One turn moves each row of this set onto another row. After a few examples, where does it send each row asked below?
k649: [  1  -9  15  19   2   0 -18  12  -3   1 -17 -13  -2]
k951: [  9 -15  -4   9 -29  -1  -3  10   6   3 -25  -4   4]
k504: [ 16   8   0   5   3  13  -5  -6  -3  -2 -15 -24 -26]
k562: [ -1  -6 -17  25  -2   5  10 -10  17   8   8  -1  -2]
k88: [ 13  -4 -21  14 -18  -6   9 -12  12   7   8 -18   0]
k151: [-10   1 -19  13 -13  27 -14 -10   2  -5 -11 -19 -14]
k69: [  0 -11  10  14   7   0 -25   9  -7   2 -10  -7  -2]
k409: [  2   0  -8  32  -6  10  14  -6  20   5  -3 -16  -8]
k71: [  9   3  -1  10 -17   0  16   7   9  -1 -23 -14 -16]
k907: [ 14   2  14  16 -28   8  -3 -15  11 -12   8  -5 -12]
k535: [  4 -10  14  17   0  -1 -16  11  -5   3 -15  -6   6]
k658: [ 16   1 -14  18 -18   0   9 -11  13   4   1 -30  -6]
k250: [ 11  -3 -16  -7   8   5 -12 -11  -7   3   2   0 -17]
k220: [ 17  -7   5  11 -19  13 -14   3   0  -2 -29 -26  -9]
k586: [ 15  -4 -23  10  -8   0  -1 -19   6   6  15 -20  -4]
k465: [ 12  -1   9  14 -29   4  -2 -15  12 -10  12   4  -8]
k182: [ 10 -21 -16  -3 -15   1 -20  -2  -4   5  -8   7   5]
k699: [ 19  -2  -9  20 -35  -5  -6   2  -1  -6  -5  13  -7]
k679: [ -2 -12  11  18  -2  -5 -14  15   0   2 -16  -5   3]
k187: [-13   0 -17  18 -23  22  -3  -2   8  -5 -16 -17 -11]
k280: [ 19  -1 -19  20  -6  14 -16 -13 -11 -14  -3 -15 -26]
k445: [  4 -12  11  15   3   0 -20   9  -7   4 -12  -4   6]
k270: [  6   3  -7  29   6  18   1 -14  13   3   2 -22 -15]
k940: [-13  -4 -27   8 -13  21 -15 -11   2  -3  -2  -5  -8]
k236: [-16  -5 -25  13 -23  16  -2  -4   8  -2  -9  -4  -4]
k915: [ 16   2  12  14 -21  11 -10 -20   8 -12  12  -5 -14]
k969: [ 18 -11  -5   0  -4  15 -31  -8 -10   2 -12 -14  -8]
k578: [ -2 -14   6  13   3  -5 -19  12  -4   3  -9   0   3]
k913: [  2 -12  11  16   1  -2 -17  11  -6   5 -13  -3   7]
k177: [ 12 -11 -31  14 -11   2 -11 -10  -8 -10   6   7 -14]
k754: [  5  -7 -17  -1 -12  -8  10   3   5   5  -6  11  -6]
k59: [ 17   1 -12  30 -22   9   3  -1   0 -15 -17 -20 -23]
k912: [  3  -3 -17  22   9  13  -3 -17  10   6  13  -8  -9]
k37: [ 25   6   2  26 -32   5  -8   2  -2 -11 -15  -7 -17]
k143: [ 10  -8 -24  24 -28  -5   8   2   3 -11  -9   4 -11]
k392: [ 27   5  -3  19 -17  12 -25  -7 -11 -10  -4  -7 -21]
k485: [ 18   1 -15  14  -8   5  -1 -18   7   3   8 -32 -10]
k46: [ 14  -1   8  11 -22   7  -9 -19   7 -11  16   4 -10]
k406: [ 22  -2 -14  13 -19   2 -23  -7 -10  -6   6  13 -12]
k981: [  4 -10  14  17   3   1 -20   9  -6   3 -14  -7   5]

k586 goes to k485
k37 goes to k699
Now find these:
k913 goes to k445
k59 goes to k143
k578 goes to k69
k236 goes to k940
k182 goes to k969
k504 goes to k71
k912 goes to k270
k46 goes to k915

